In the rows, 128 means zero.
Each path below is one point turned by a fixed rotation once a step. After each direction that follows a path, write how fast that rotation turns it, in degrees per step (0 if it stays still).
Each turn is a multiple of 5 degrees from 10 to 175, or 0.
Each row of a path follows its step; steps can be skipped.

step 0: [128 136 122 137 132 116 130 125 114 143 123 118 125 111 125 137 131 109
 121 129 112 129 137 120 116 126 128 136 129 118 131 136 124 128 119 114
 118 130 135 143 123 125]
step 4: [134 125 117 121 120 122 132 132 121 122 116 130 121 126 136 133 118 122
 105 118 128 123 144 129 113 138 130 129 135 116 127 110 136 134 117 139
 122 123 140 132 129 122]
step 6: [142 134 124 142 134 138 126 119 127 125 120 137 140 123 131 127 110 123
 133 125 120 126 135 128 136 114 126 134 119 133 129 120 136 129 118 154
 124 120 124 141 120 119]
step 9: [139 134 124 131 130 128 123 143 132 129 127 146 119 135 133 118 126 135
 131 111 119 135 114 109 121 141 121 127 127 126 132 124 114 127 130 134
 137 135 144 132 113 125]
step 12: [139 132 128 131 131 130 134 130 137 138 137 113 121 129 126 130 120 120
 126 114 128 103 136 129 133 124 128 126 123 139 135 127 106 145 125 123
 121 138 122 122 122 124]
step 13: [133 143 141 135 128 123 144 122 132 126 129 130 117 121 127 140 117 113
 124 123 112 129 122 118 140 132 138 129 123 141 137 119 113 131 134 119
 130 137 131 134 115 118]
step 16: [142 128 127 113 129 113 136 131 133 145 127 120 131 118 124 131 129 113
 135 123 121 124 135 120 116 132 106 124 134 116 118 143 117 128 128 121
 123 130 139 132 126 126]
step 17: [130 134 125 120 119 122 128 122 125 129 116 123 131 120 137 130 137 115
 119 133 114 124 148 126 139 136 109 137 139 126 125 122 125 119 122 112
 123 129 130 136 113 117]
step 18: [133 119 131 113 131 141 115 124 126 138 110 126 119 125 121 120 127 107
 118 140 119 115 129 125 128 128 124 147 128 132 125 125 121 116 128 124
 132 116 126 135 122 124]
step 20: [138 125 138 119 144 125 141 124 131 141 120 136 132 126 128 136 119 120
 109 120 124 126 133 124 109 126 133 131 128 108 132 114 140 132 133 130
 134 133 131 138 132 129]
step 22: [143 133 119 121 126 137 123 114 115 127 120 144 136 127 132 122 115 128
 138 122 124 125 129 106 118 119 126 142 138 128 135 123 132 125 127 143
 127 120 134 127 129 118]
Speeds:
[129 129 129 128 128 126 128 125 130 128 130 133 125 123 127 129 124 127
 128 126 128 131 127 129 129 134 131 132 130 128 130 127 133 127 126 128
 128 124 128 128 130 122] | 160
[127 126 129 128 127 129 122 132 130 124 134 127 130 131 132 128 124 131
 128 127 123 128 132 124 127 127 132 129 126 126 129 128 130 127 127 133
 127 128 128 130 129 129] | 20
[127 124 129 126 126 130 130 126 129 124 126 126 126 128 127 130 126 127
 127 129 123 125 130 131 128 129 126 125 127 126 122 133 132 128 130 125
 126 124 131 133 126 127] | 25
[128 126 126 123 123 126 127 130 128 124 128 130 129 130 128 126 127 128
 129 127 131 130 130 128 127 131 122 130 131 128 124 130 126 126 129 130
 130 130 131 121 128 124] | 55
[124 125 126 129 128 125 131 124 130 130 127 125 128 124 129 133 128 127
 126 126 128 136 131 125 131 127 128 125 127 124 127 124 128 124 130 130
 126 131 129 128 127 129] | 110
